In the rows, zero is written as 128.
Each path below is one point turned by a fixed rotation once a step. After each direction that follows a path, write how fast that rotation turns it, in deg/step (0 if it stays still).
Each turn is a multiple of 5 degrees from 10 to 175, or 0.
Each row of a path follows its step; steps can be skipped.
path 1
step 0: [131 129 116 130 118 137 128 128 129 127 130 137 130 133 133 132 118 133
 129 126 131 124 119 129 128 128 133 126 130 128 130 123 118 125 129 130
 132 136 127 129 130 126 139 132 122 126 130 130 121 131]
step 1: [120 125 138 122 130 130 137 122 131 128 125 124 125 128 139 129 138 134
 125 120 135 131 127 136 125 129 128 135 130 122 132 124 125 132 129 139
 129 122 130 132 127 129 125 128 123 137 130 125 127 127]
step 4: [121 129 126 126 124 131 128 130 135 138 116 126 130 128 125 129 130 135
 128 124 135 126 130 137 126 124 138 126 138 133 123 125 130 119 127 132
 125 129 137 127 121 130 129 122 127 138 129 129 127 134]
step 7: [127 123 135 129 124 122 127 119 124 130 127 129 129 116 123 132 127 140
 133 118 140 123 136 136 126 133 124 130 131 130 129 126 120 124 126 129
 129 123 131 121 126 132 123 124 130 125 131 127 128 131]
step 10: [131 134 125 124 120 121 128 122 129 131 122 128 123 133 123 125 128 134
 126 130 132 124 137 139 126 125 125 122 135 133 123 127 126 131 141 138
 126 121 127 124 130 124 128 127 124 122 128 119 126 133]
step 11: [129 135 129 130 131 128 128 128 121 132 128 133 132 119 132 138 128 136
 124 134 130 123 122 120 124 129 133 132 120 135 127 133 121 126 130 132
 133 128 125 128 127 129 127 137 124 132 137 127 116 128]
step 12: [135 128 125 124 138 132 134 125 138 129 127 131 129 134 124 133 128 124
 124 118 139 129 132 128 131 134 127 129 129 123 131 132 122 127 134 130
 127 114 134 120 123 123 125 123 132 132 126 128 125 126]
step 14: [128 136 124 122 132 122 127 135 124 135 125 133 128 125 135 132 130 129
 130 127 121 130 132 120 135 134 125 132 137 125 118 128 130 126 134 138
 130 123 125 131 126 123 120 134 131 131 129 135 120 130]
step 19: [127 142 123 129 126 123 135 133 132 142 122 124 131 136 132 129 132 131
 134 127 128 131 129 133 120 127 132 133 129 131 123 130 128 122 128 120
 129 129 124 134 120 127 128 133 126 128 139 130 133 130]
step 20: [131 125 129 126 125 127 125 134 129 126 120 138 119 128 121 123 139 131
 121 124 129 130 125 119 130 134 128 120 131 126 120 122 122 126 127 129
 138 128 135 126 124 131 121 137 129 135 126 128 128 131]
[129 129 130 129 129 126 127 129 127 127 124 129 128 125 129 125 130 131
 128 127 127 129 128 124 130 126 128 128 127 128 126 130 128 129 129 128
 128 130 127 128 127 128 128 125 125 127 129 128 128 129] | 120
[127 127 127 129 126 128 128 129 126 126 129 130 128 127 128 129 126 129
 129 130 129 132 131 128 131 127 125 132 132 126 130 127 127 128 128 129
 128 131 129 128 129 128 127 127 128 128 130 129 129 127] | 45
[130 131 130 130 129 126 131 128 129 128 127 129 128 129 127 129 126 127
 130 129 126 130 128 128 130 128 130 129 126 126 127 126 128 127 128 129
 131 129 129 130 128 132 130 129 127 126 127 128 124 127] | 130
path 2
step 0: [125 125 117 120 124 133 134 129 126 113 122 118 127 133 123 130 125 129
 119 117 127 118 122 131 125 136 126 122 120 123 132 128 134 131 133 123
 133 130 130 132 126 133 125 126 129 123 139 134 127 120]
step 1: [129 128 130 126 131 120 132 129 133 135 142 125 129 119 130 122 116 127
 120 125 129 121 132 121 132 123 119 138 128 124 132 124 127 129 132 116
 133 128 126 128 128 126 126 118 129 130 141 128 118 124]
step 3: [120 130 126 128 131 132 117 132 133 119 129 116 122 136 126 123 117 122
 128 129 129 126 132 137 127 128 114 127 123 125 133 126 122 136 129 133
 129 127 123 118 127 130 123 129 117 125 131 138 130 124]
step 5: [131 128 132 126 141 120 132 123 131 125 128 127 133 117 133 131 120 126
 117 121 133 125 121 127 135 121 121 132 122 124 126 130 140 134 132 120
 134 130 124 124 124 130 122 126 129 131 137 129 122 119]
step 6: [125 133 120 139 132 131 128 131 139 128 138 120 127 128 117 128 121 134
 135 132 126 124 126 130 135 130 118 127 128 121 140 127 128 123 129 120
 137 123 125 122 132 129 133 132 135 132 123 129 123 121]
step 7: [126 126 124 127 127 122 121 144 129 120 130 123 126 121 124 120 125 125
 125 128 126 123 132 136 125 136 118 121 125 122 130 121 127 134 123 137
 131 133 134 125 120 127 121 133 119 124 136 136 131 122]
step 9: [119 129 119 132 134 123 128 123 128 122 121 128 135 120 125 124 128 130
 124 124 130 120 122 126 124 122 122 133 116 121 128 126 138 132 126 120
 132 130 123 126 134 141 127 129 134 127 132 128 118 115]
step 13: [119 128 115 129 126 118 130 133 136 131 136 131 133 124 129 133 127 132
 127 131 128 118 130 125 129 127 124 138 121 120 124 124 131 130 130 121
 130 135 121 118 141 136 128 127 125 127 131 123 119 121]
step 17: [118 131 118 123 135 117 125 124 140 122 134 130 130 131 130 139 122 125
 127 132 134 126 131 132 137 126 125 130 123 124 122 123 133 133 135 125
 127 130 116 113 133 125 123 124 127 129 131 129 127 127]
step 21: [113 136 121 126 130 117 122 127 134 118 126 120 132 126 126 128 127 127
 130 135 139 124 132 141 127 119 124 122 121 124 128 117 137 135 126 127
 130 130 125 126 126 131 121 122 129 128 129 131 131 128]
[130 128 129 127 130 128 127 128 128 129 130 125 129 126 127 129 130 131
 129 128 127 128 126 124 129 128 127 128 130 126 130 127 127 131 127 129
 131 126 129 130 126 127 130 128 130 129 128 128 128 128] | 80
[129 129 131 127 129 127 127 126 129 129 129 124 128 128 127 126 128 126
 124 127 130 129 132 130 129 127 128 129 127 129 129 128 129 129 128 128
 128 125 129 128 128 128 126 127 126 130 126 127 129 129] | 160
[129 132 128 127 130 128 128 130 130 130 128 126 127 128 129 127 129 129
 128 127 128 132 129 128 129 126 129 129 129 131 129 127 129 126 127 128
 127 130 130 125 129 128 129 130 131 124 128 130 127 125] | 90
[127 127 127 125 126 127 126 130 128 126 131 128 129 130 129 129 128 126
 128 128 129 130 130 129 126 128 129 127 128 125 130 129 128 127 128 131
 132 127 127 127 127 130 128 128 131 127 127 128 130 127] | 100
[128 129 130 128 126 126 126 127 129 126 128 130 129 130 130 131 132 128
 129 130 129 126 129 129 129 128 127 129 130 127 126 126 127 128 127 127
 124 127 130 129 129 128 127 128 131 129 128 128 129 128] | 10
path 3
step 2: [132 122 116 124 126 129 130 125 122 131 134 137 128 130 131 125 120 129
 121 132 135 125 118 129 131 124 131 125 127 131 125 135 123 128 125 131
 134 140 125 142 129 123 129 124 126 112 128 132 120 130]
step 3: [127 126 133 133 127 124 127 120 134 136 117 133 125 132 136 128 123 124
 136 127 130 122 120 118 118 126 122 118 137 128 124 129 128 127 122 128
 125 136 136 140 124 126 127 132 128 123 128 135 122 136]
step 4: [120 129 139 123 123 128 117 122 119 127 128 125 130 120 134 127 122 121
 126 126 131 131 128 128 128 118 131 117 133 133 119 135 125 130 125 134
 127 141 132 129 135 133 119 131 134 134 127 125 126 135]
step 6: [123 122 132 127 135 136 125 137 131 125 120 125 117 131 123 119 127 126
 129 124 132 127 123 133 128 127 122 123 124 134 119 134 124 129 123 118
 117 129 122 134 132 131 129 144 122 124 124 129 123 131]
step 9: [126 123 127 141 124 124 130 138 126 138 130 128 134 131 132 124 115 129
 125 130 128 118 121 134 131 119 126 126 129 132 132 139 121 129 124 137
 128 125 128 135 129 134 135 138 127 127 131 133 133 132]
step 11: [122 129 127 124 127 124 128 119 127 133 124 137 126 125 123 127 129 121
 129 115 132 121 128 126 139 128 123 119 134 127 137 140 126 128 126 126
 133 138 135 130 131 130 132 128 129 123 121 129 118 140]
step 13: [124 122 123 120 137 133 128 125 130 124 135 127 121 122 133 130 116 121
 138 129 138 124 123 133 124 127 140 120 124 135 124 134 121 125 130 129
 125 135 136 133 132 122 122 135 128 126 128 130 126 125]
step 15: [132 121 131 130 124 134 123 125 132 131 127 119 126 132 128 125 122 123
 133 128 136 137 126 121 131 117 122 121 134 125 112 123 123 125 117 134
 130 133 124 137 127 134 136 137 129 126 127 128 124 132]
step 16: [111 126 127 133 129 137 125 129 132 130 127 131 138 125 129 127 125 129
 137 132 134 128 127 129 125 117 121 128 125 124 122 132 123 136 129 126
 125 141 136 128 130 138 127 134 131 139 130 129 133 135]
step 20: [124 123 130 130 134 119 122 132 121 123 128 128 130 118 128 130 120 128
 130 128 140 116 124 128 137 128 129 118 127 127 132 128 129 122 132 142
 132 133 128 135 133 127 134 125 135 127 133 138 126 135]
[127 130 128 125 127 132 127 126 127 127 131 131 128 128 128 129 125 127
 127 130 128 129 130 128 128 129 127 129 128 127 127 128 125 131 130 127
 131 127 130 128 128 128 127 129 129 130 128 129 127 125] | 125
[126 129 129 128 131 129 129 128 129 126 130 128 128 131 132 127 129 128
 127 128 130 130 128 126 127 126 127 128 129 128 125 127 129 128 127 128
 128 130 125 129 128 128 125 130 127 131 125 127 128 128] | 35
[127 128 128 127 126 130 126 132 127 128 128 128 126 129 128 126 127 129
 127 126 126 126 129 125 126 129 128 125 130 126 128 126 128 127 128 133
 128 126 127 127 130 128 128 129 127 128 128 127 128 127] | 130
[127 129 126 128 126 129 131 126 128 128 130 129 127 125 126 126 130 131
 131 129 129 130 128 128 125 129 129 128 127 129 128 127 124 125 126 130
 129 131 128 128 128 127 129 126 125 128 128 127 129 128] | 135
